In the rows, 128 means zero.
One turn sends every row of this set to another row. A few are shown first. Where does it send the rows asked after them?
J_783: [113 127 139 118 190 125 102 139 137 107 115 109 146 106  82 121 103 104
 136 142 134 134 162 152 107 184]
J_916: [127 144 124  86 145 138 125 102 144 123 115 133 154 151 167 127 153 159
 131 119 122 143 119  89 101 100]
J_840: [144 106 105 104 174 111 149 123 135 138 124 160 143 134 101 148 136 118
  99 153 150 128 120  87  93 172]
J_29: [134 136 136 108 176 129 135 132 167 157 101 119 134 133 187 151 114 139
 147 104 153 141 111 151 131 153]
J_781: [128 129 121 127 147 149 124 136 141 152  92 139 132 149 180 129 127 141
 146 124 140 133  84 145 109 112]
J_19: [121 134 136 105 112 131 118  98 129 105 152 140 151 153 124 120 126 107
 123 129 133 150 119  65  99 140]
J_125: [134 122 152 157 179 140 110 125 118 153  86 115 124 112 112 118 148  96
 127 158  94 159 128 137 129 135]
J_25: [134 106 133 127 152 142 119 159 134 127 149 140  97 128 111 172 117 152
 159 148 158 131 129 151 113 114]
J_107: [133  99 163 141 184 126  84 135 142 122  89 106 148 115  81 127 103 111
 142 140 137 130 133 155 125 170]
J_147: [155 136 143 101 170 105 119 123 105 115 117 168 150 108 113 131 129 165
 120 106  90 133 145 129 129 113]
J_788: [131 112 129 130 181 147 109 117 140 100 135 150 172 144 115 153 109 143
 113 137 136 148 107 122 119 201]
J_146: [139 134  94 116 171 142 115 129 129 152 112 130 125 135 189 146 120 123
 127 119 154 145 104 154 112 134]
J_96: [133 124 156  96 102 101 128 157 137  93 146 112 136 144 109 143 103 115
 135 142 168 144 145 117 100 140]
J_155: [106 136 155 109 105  95 128 149 155 112 128 115 140 134 111 180 100 125
 154 117 150 111 126 129 130 134]
J_980: [147 139 136  96 160 145 121 131 135 145 121 136 121 139 174 120 122 157
 111 104 157 173 116 158 116 139]
J_681: [131 124 131 132 153 125 127 149 113 174 110 155  98 123 139 109 138  96
  96 133 139 153 119 138 125 117]
J_557: [151 130 140 109 136 140  86 100 145 132 130 141 151 160 170 113 100 148
 150 111 118 134 107 105 121 125]
J_88: [166 122 120 137 174 125 115 115 121 113 107 127 130 116 141 137 117 134
 154 134  83 110 149  82 113 112]
J_864: [108 157 131  87 125 110 146  93 155 130 147 121 148 148 118 163 144 126
 128 133 135 148 119  84 114 152]
J_974: [123 129 176 121 138  99 102 156 133 100 107 129 125 123  95  96 101 139
 133 110 125 108 168 139 101 136]
J_738: [156 104 127 138 168 127  90 144 138 158 108 104 112 135 114 126  97  88
 119 171 119 150 125 117 139 154]
J_81: [118 119 182 109 142 100 113 150 136  87 127 137 157 121  93 133 133 117
 127 125 111 107 179 119 111 149]
J_439: [109 111 162 119 111 112 101 130 127  84 128 120 135 137  84 157 131 127
 140 123 143 110 140 102 105 108]
J_5: [ 85 135 172 118 166  87 113 138 136  97 103 130 139 125 101 137 134 127
 133  84 108 119 162 120 116 135]
J_406: [135 144 117 141 174 139 132 141 132 173 105 140 127 112 150 119 146 111
  85 154 120 136 136 140 139 150]
J_942: [128 117 177  99 162 103 114 139 134  92 108 108 157 106  75 138 134 127
 110 119 138 138 171 123 119 145]
J_648: [133 124 150 100 102 107 103 120 124  81 149 119 143 141 111 175 110 120
 151 124 139 116 131 126  95 138]
J_514: [140 133 131 156 165 146 125 134 146 102 116 120 129 135 141 141 106 178
 142 136 164 118 130 154  94 174]
J_75: [118 151 144 137 164 110 157 128 126 166  97 129 111 112 144 144 160 106
  98 118 127 155 125 139 133 145]
J_139: [111 139 135 115 158 119 112  91 150 150 116 146 139 154 158 133 133 132
 174 106 104 124 105  96 112 116]
J_719: [142 122 134 152 179 108  89 140 121 145  97 108 117 132 113 130 124 104
 134 174  93 135 141 157 123 152]
J_566: [131 125 144 124 188 131  93 122 139 111 102  99 124 125  92 103 108 127
 105 127 107 149 160 118 108 183]
J_303: [111 133 149 118 203 102 102 117 164 124 110  89 151 129  96 141 114 120
 136 137 133 154 153 122 134 187]
J_907: [150 136 122 120 166 141 148 140 138 171  87 122 146 117 150 126 137 112
 106 156 141 165 104 149 130 147]
J_970: [143 129 133 102 152 119 102 106 139 144 132 157 138 165 187 135 152 147
 143 126 124 125 120 111 109 103]
J_369: [124 150 127  85 122 135 120  86 147 118 163 148 165 134 132 142 130 139
 130 123 160 124 127  93 105 139]
J_234: [137 117 133 160 156 127 112 148 110 106 142 134 140 130 135 154 115 102
 177 168 118 151 131 111 129 106]
J_885: [145 151 137 124 158  77 160 136 103 121 111 167 164 116 118 115 144 132
 110 150 148 144 143 129 102 139]
J_76: [120 131 143 167 162  98 101 119 136 167 102 110 119 124 105 145 115  89
 150 157 118 127 119 132 150 142]
J_990: [127 128 124  85 116 121 111 107 158 108 132 120 170 151 117 152 114 147
 135 134 168 121 110  85 106 130]

J_681 -> J_738
J_514 -> J_885
J_439 -> J_990
And these:
J_648 -> J_369
J_75 -> J_76

